Each row has a name. Each question is about the rows just above it.

[-18.5   2.4   4.0  -2.8  26.3 -39.0 -13.8  21.3 -24.1  -4.8   5.6  -3.1
   0.0 -10.8  11.9  32.7   4.3  -3.2  31.6  11.0 -16.0   1.5 -28.2  -1.6
 -16.3 -19.7  26.5 -28.8   3.0 -13.0 -20.5 -45.9 -40.8  -4.4   8.0  -3.5
 -16.2   0.5  -9.5 -22.0  27.3  -0.8 -25.9 -22.3  42.2  -3.8  -3.4 -12.0
  36.0  10.0  28.1  15.2 -49.4  39.4] : J793
[-40.7  36.2  92.6  -0.2  -9.5 -13.8  18.9  32.7  35.6 -48.8 -40.0 -18.7
 -13.4  51.2  13.6 -23.6  -1.6  31.4 -19.0 -29.5  10.0  -0.7  46.7  18.7
   5.2   3.3 -11.9  18.7 -44.7  51.1 -11.2  17.6  -8.0  24.8  -3.1  20.9
  -8.3  15.6 -19.8 -40.0 -64.1  70.1  -6.2  11.1 -43.2  43.7   9.4  47.3
 -36.6 -16.4 -23.7  37.2  16.3   9.4] : J997
[ 37.2 -10.8 -42.1  12.2  32.0  22.0 -42.9   0.4  -8.9  17.1  26.7  -9.6
 -18.9  44.3   9.1 -24.2  23.0 -69.4  63.1  37.7  14.1  11.8  -3.7  18.3
   0.1   6.0 -24.8  53.6 -24.9  20.3  13.8 -11.3 -47.5  30.3  64.8  15.6
  19.1  18.4   8.8   6.4  44.2 -33.0 -62.4  26.9   8.6  -4.3  37.5  23.6
 -14.2   8.9  -4.1   9.9  41.9 -35.4] : J115
[-28.7 -29.3 -16.6 -29.0  17.4  36.3  13.9   2.7   4.6 -18.0   0.0 -40.0
  16.6 -32.3  31.1  18.0  -1.5  25.8  29.0 -23.2 -20.0 -36.2 -22.0  24.1
   8.2   6.7 -28.3  -9.2  24.5 -19.3 -76.4  48.6  48.1   9.5  24.4   9.8
  35.0 -27.1  -4.9  36.9   0.9  55.3  29.1  39.4 -31.7 -23.4   7.7 -16.6
  39.4  40.5   2.9  15.3  41.3  44.7] : J831
[-13.7   8.3 -44.7  -1.4 -12.4  30.7  25.3   8.9   7.8 -13.7  16.2  12.0
  39.8 -17.5  22.9  43.9   7.3  24.7  -8.7   2.5  23.7 -16.1  -7.2   4.9
  -8.1  20.1 -35.4  44.7 -10.2  -9.1 -31.9  18.2  24.6  -1.6  -1.2   6.0
  -3.6  -2.1  -9.4 -16.6 -34.3  33.1 -21.6 -21.4   8.8 -67.5 -11.6   5.1
  27.7 -12.6 -25.3   6.3   7.6  22.1] : J385
[ 33.7  -0.2 -11.8 -39.3  55.7 -31.5   6.7 -24.4   5.3  27.5   7.7  30.6
   6.1 -29.7  21.1  53.7  -2.4  20.1 -17.5 -16.6 -37.3  17.1  38.6  -0.5
  15.9 -33.2  -2.3 -17.5 -10.1 -19.3 -16.5  14.7 -37.3 -26.0 -16.6 -10.7
  39.2  -3.1 -19.2 -37.6  18.5   3.3 -29.4 -11.0  81.4 -46.8  -7.1 -31.0
  22.7   2.6  13.6 -10.7  -7.9  12.6] : J118
[-32.0   7.2 -28.7 -29.3 -16.7 -29.0  17.4  36.3  13.9   2.7   4.6 -18.0
   0.0 -40.0  16.3  21.0  52.1  40.9  65.2 -46.3  10.5   6.3 -35.9 -12.7
  22.6  59.4 -53.8 -38.2  22.3 -42.2  -6.9  52.9   4.6  -7.5  39.8  17.0
 -20.0  30.6 -36.3  22.8  26.6  15.1 -32.3 -73.3  31.9 -21.0  -5.9  -5.2
  30.4  47.0 -46.1 -24.4  30.9  -5.9] : J311
[-22.1 -17.2 -23.8  14.3  21.4   2.2 -31.9  -4.5  39.6  46.4  27.0  42.7
  12.4   6.0  20.8   8.7 -26.8   1.8  14.2  58.8   0.4  30.5  13.3 -18.0
 -36.4   2.4 -39.8  19.9 -37.6 -23.6 -14.5  -7.4   3.1  47.6  43.1   5.0
  24.5  27.8   4.6  11.9  -8.6  -7.7 -12.8  15.9  -0.7  -7.5  13.2  41.7
 -26.5 -23.8  -2.4  25.9  57.5  -5.8] : J18
[  9.9 -31.1 -11.8  23.8   4.6 -11.8 -14.0   2.7  -4.8   8.3 -11.4  -0.7
  17.6   2.1   4.2   8.4 -18.3 -45.0 -12.3  21.7  31.3  23.7  -4.1   6.4
  -7.5 -27.0  15.5  26.5   1.1  22.7  20.1   2.8  10.1   2.7 -43.0 -19.2
  22.0   3.6 -17.7  -2.4  -9.1 -45.1  14.1  13.0  -2.3  -1.9  -2.4   4.8
  -8.6 -44.3  32.0   2.9 -10.9 -23.1] : J210
Does one of the named rows hold [58.8  0.4] side by side, in this order? => yes
Among the named rows, does one hold [ 22.3 -42.2  -6.9] next to each other, in this order? => yes
Is [-19.8  15.6] printed in one of the named rows, side by side and in this order? => no
The next 2 entries after [-28.7 -29.3 -16.7 -29.0  17.4  36.3  13.9   2.7   4.6 -18.0   0.0 -40.0]: => [16.3 21.0]
Does one of the named rows hold [16.3 20.9 52.1 40.9] side by side, in this order? => no
Does one of the named rows hold [14.3 21.4] side by side, in this order? => yes

[ -2.0  -5.1   0.7   8.7   2.6   8.3 -23.9  11.5   3.0  22.0  -0.6  -4.6
   7.0   6.7  29.7   2.3   9.0  12.9  -2.1   2.1  12.4] -> J209
[-13.0 -39.9   2.0   4.1  13.7  -3.1 -18.4  19.7   7.9  85.0  -3.4  -7.3
  16.5  -0.7  38.4   4.3 -12.5  37.0   2.7   2.1  17.9] -> J861
[-13.0 -39.9   2.0   4.1  13.7  -3.1 -18.4  19.7   7.9  85.0  -3.4  -7.3
  16.5  -0.7  38.4   4.3 -12.5  37.0   2.7   7.9  17.9] -> J311
Is [ 7.0 -4.6] printed in one of the named rows, side by side and in this order? => no
Whose row is [-13.0 -39.9   2.0   4.1  13.7  -3.1 -18.4  19.7   7.9  85.0  -3.4  -7.3
  16.5  -0.7  38.4   4.3 -12.5  37.0   2.7   7.9  17.9]? => J311

[-14.9  74.2  53.9 -16.4  27.6  33.2 -27.1  32.2]  J18
[-18.3  33.9  82.4 -38.8  56.1  46.2 -25.7  12.7]  J115
[ 10.0  55.8  52.7   6.6  -1.7  35.3 -28.9  13.7]  J311
[-17.2  38.2  71.5  -4.2   3.6  29.4 -50.7 -10.6]  J793
[ 18.5  75.0  60.8  21.9   8.3  74.4 -86.5  11.0]  J385
[ 16.5  63.7  74.5  26.3   9.3  74.4 -84.9  16.5]  J997
[ -8.7  36.5  83.4 -32.3  39.3  26.6 -34.3  39.9]  J118
[ -7.8  44.1  67.6 -39.0  18.4  24.2 -19.2  40.9]  J210
[-12.4  44.5  53.7  15.2  -2.9  26.6 -27.0   1.3]  J837
[-14.0  55.4  57.5  -2.8  26.4  52.5 -22.1  35.6]  J831
[ -4.2   3.7  29.4  12.0  57.0  37.8 -51.7 -11.2]  J861
Give the next 2 entries after [-4.2  3.6 29.4]. => [-50.7 -10.6]
The next 2 entries after [75.0 60.8 21.9]: => [ 8.3 74.4]

[-65.3 -59.9  36.4 -48.1  45.6  39.5] -> J209
[-32.4  43.9 -59.8  35.1   7.5 -64.1] -> J18
[-49.3  30.8 -47.3  24.7  22.0 -50.6] -> J793
[-59.1  -9.4  -9.1  -7.5  35.2  -9.5] -> J118
[ 61.1 -23.9  -4.3 -19.4 -60.2  -4.6] -> J837
[-80.3 -33.5  12.7 -26.9  54.2  14.0] -> J210
[ 70.8 -73.1  38.2 -58.9 -63.3  41.1] -> J385
Give the next 2 entries after [-32.4  43.9 -59.8]. => [35.1  7.5]
Is [  7.5  35.1 -59.8] printed in one of the named rows, side by side and in this order? => no
Is [-33.5  12.7 -26.9  54.2  13.9] printed in one of the named rows, side by side and in this order? => no
Is [-7.5 35.2] printed in one of the named rows, side by side and in this order? => yes
The next 2 entries after [-9.4 -9.1]: => [-7.5 35.2]

[  7.5 -65.1 -13.7 -34.9  78.4  34.2 -19.4   9.5 -36.0  30.4  -1.3   0.1
  63.0 -78.9 -23.8 -57.7  66.8  -3.4 -55.8 -65.5 -84.7  36.6 -23.4 -78.0
  19.5 -75.1 -75.8  83.7  -8.8  63.6  41.3  80.6 -59.8 -83.6 -25.6  39.8
  -2.1   8.2  12.9  -2.6 -35.4 -10.7 -82.2 -22.5 -44.5  88.6 -26.4 -84.1
 -30.1 -20.4  84.0 -44.8  84.0   1.8 -82.4 -65.7 -85.2  -4.9  78.1 -79.5
 -89.6  55.2 -83.2]  J115
[  7.5 -65.1 -13.7 -34.9  78.4  34.2 -19.4   9.5 -36.0  30.4  -1.3   0.1
  63.0 -78.9 -23.8 -57.7  66.8  -3.4 -55.8 -65.5 -84.7  36.6 -23.4 -78.0
  19.5 -75.1 -52.7  83.7  -8.8  63.6  41.3  80.6 -59.8 -83.6 -25.6  39.8
  -2.1   8.2  12.9  -2.6 -35.4 -10.7 -82.2 -22.5 -44.5  88.6 -26.4 -84.1
  43.4  58.8  77.1  82.2  53.0 -66.0 -13.5  36.3  -6.8   3.6  49.7 -79.5
 -89.6  55.2 -83.2]  J210
[ 72.2 -42.9 -68.5 -28.9   7.2 -70.4  81.6 -11.3   0.5  38.1 -15.5  52.9
   2.2   6.9 -72.7 -85.6 -21.1  74.3 -30.4   8.0  37.5 -84.0 -71.0 -89.7
  35.7  -6.9  34.5  56.0 -14.8 -56.0 -55.9 -45.8 -44.1  72.5 -19.6 -51.4
 -23.6  66.0 -25.4  23.6 -65.3  41.9 -23.8 -39.7 -77.2  57.2 -44.6 -15.4
 -61.0  77.6  52.4 -63.5 -47.8 -56.1  12.9  82.7   2.0 -55.9  41.5 -81.7
  -9.0 -80.6  80.1]  J837
[ 33.9 -75.6  25.2  47.5  79.1  41.4  28.5 -60.6  49.8 -14.0  38.3  55.2
 -59.7  21.1 -18.8  41.4 -49.4  -9.9 -18.4   5.2  76.8 -72.4 -15.1  49.4
 -84.6  68.0   0.6  69.8  55.7  -5.3  73.4 -79.1 -40.9 -48.5 -24.9 -56.0
 -38.1  56.1  83.0 -20.0 -72.3 -34.5  88.0 -49.3  39.1 -45.9  81.3  15.3
  42.0  12.4  14.5 -51.8  75.7  67.8 -17.2 -23.3 -73.6  41.5  80.7 -37.4
 -34.1 -51.0 -86.6]  J118
[  1.1 -74.3 -42.3  70.7   3.6  55.6  -4.4   3.6 -38.6 -22.2  88.5  -3.5
 -14.7 -84.5 -89.1 -31.6  47.4 -71.0  17.9  23.1  22.8  32.4   1.9  18.8
 -50.5 -84.0  80.2 -83.2  31.3  20.3 -66.3 -58.6 -54.8 -74.2 -48.6  62.0
  52.0   9.1 -73.4  -9.5 -16.2 -22.0  21.3 -52.0 -29.7  52.9  70.3 -17.2
  -1.7 -41.3  69.7 -83.7 -45.6  44.6 -81.3 -31.6 -28.3 -36.4  66.6 -85.6
  -3.8  71.2 -49.6]  J311
[ 58.7 -71.3  37.0 -61.8  34.9  62.1  60.2  73.6  47.7  66.7   5.7 -82.4
  10.9 -81.5   5.5  66.5 -21.6 -18.3  12.3 -37.7 -24.1 -71.9  24.9 -17.9
  23.1 -11.4  10.6 -61.6  87.9  25.2  43.7  77.7 -17.0  75.7  69.6 -61.9
  89.6  21.9 -14.9  15.7 -65.0  76.0 -74.0 -18.0 -25.2  74.7  68.6  21.0
  58.8  49.7   3.6  -6.8 -66.0  82.2  77.1 -13.5  43.4  53.0  36.3 -21.2
  75.3  82.7 -18.6]  J861
What are the next 2 entries after [ 58.8  49.7   3.6  -6.8 -66.0  82.2  77.1 -13.5  43.4  53.0  36.3]? => [-21.2  75.3]
Among the named rows, does one hold [ 36.6 -23.4 -78.0  19.5 -75.1] next to each other, in this order? => yes
Among the named rows, does one hold [-78.0  19.4 -75.1] next to each other, in this order? => no
Among the named rows, does one hold [-66.3 -58.6 -54.8] next to each other, in this order? => yes
Among the named rows, does one hold [ 78.4  34.2 -19.4] next to each other, in this order? => yes
Is [-89.1 -84.5 -14.7] printed in one of the named rows, side by side and in this order? => no

[-73.4  70.4  16.6  66.0  -5.0] : J118
[ 68.3 -73.4  70.6 -71.5 -30.1] : J18
[ 27.5  70.6 -73.4  51.0   4.2] : J831
Give the next 2 entries after [-73.4  70.6]. => [-71.5 -30.1]
What are the next 2 entries after [ 70.6 -73.4]? => [51.0  4.2]

[-51.4  32.1  -5.6  -7.0  -5.3  45.2 -54.3 -15.1 -15.4 -17.7 -15.3 -53.9
  -6.1] : J209
[-67.9  44.4   4.4   4.9   4.2  63.0 -72.6 -27.4 -28.0 -32.3 -27.8 -71.9
  28.9] : J118
[-57.9  43.4 -52.2 -62.9 -49.7  60.1 -57.6  35.3  36.0  42.1  36.1 -57.2
 -56.1] : J210
[ 41.8 -45.2 -15.3 -18.2 -14.7 -64.9  43.8   0.5   0.5   1.3   0.5  43.4
 -16.4] : J793
[ 33.0 -36.0 -28.1 -33.6 -26.9 -52.1  35.7  14.3  14.5  17.6  14.6  35.3
 -30.2] : J837
[  2.8 -17.3  15.5  18.5  14.6 -23.9  -0.1 -36.5 -37.2 -42.9 -37.1   0.1
  16.5] : J18
[ 17.6 -27.7   5.8   6.9   5.3 -39.2  16.6 -24.0 -24.6 -28.0 -24.5  16.5
   6.1] : J831
[-67.9  44.4   4.4   4.9   4.2  63.0 -72.6 -27.4 -28.0 -32.3 -27.8 -71.9
   4.6] : J311
[-27.4 -72.6 -67.9   4.4   4.2  63.0   4.9  44.4  36.0 -12.0 -10.4 -53.5
 -10.9] : J997
[ 31.2 -36.7  -7.1  -8.5  -6.9 -52.8  32.4  -8.2  -8.4  -9.1  -8.3  32.1
  -7.7] : J115
[  0.4 -15.2  19.1  22.8  18.0 -21.1  -2.5   0.5   1.3   0.5 -40.6  -2.4
  20.4] : J385
The row with [-67.9  44.4   4.4   4.9   4.2  63.0 -72.6 -27.4 -28.0 -32.3 -27.8 -71.9
   4.6] is => J311
Does one of the named rows hold [-53.9 -15.3 -17.7 -15.4] side by side, in this order? => no
The next 2 entries after [0.5 0.5 1.3]: => [ 0.5 43.4]
Among the named rows, does one hold [-56.1 -57.2  36.1  42.1] next to each other, in this order? => no
What are the next 2 entries after [ 14.6 -23.9]? => [ -0.1 -36.5]

[-2.2  4.0 -3.3 -2.5 17.7 13.0  0.0  7.5] = J311
[11.5  7.9 -3.3 -2.5 17.7 13.0 -8.6  7.5] = J209
[11.5  7.9 -3.3 -2.5  4.0 13.0 -8.6  7.5] = J793
Does one of the named rows hold [17.7 13.0] side by side, in this order? => yes
The row with [11.5  7.9 -3.3 -2.5 17.7 13.0 -8.6  7.5] is => J209
Does one of the named rows hold [-2.5 17.7] side by side, in this order? => yes
Among the named rows, does one hold [-2.5 -3.3  4.0 -2.2] next to each other, in this order? => no
The next 2 entries after [-2.5  4.0]: => [13.0 -8.6]
Among the named rows, does one hold [ 7.9 -3.3 -2.5] next to each other, in this order? => yes

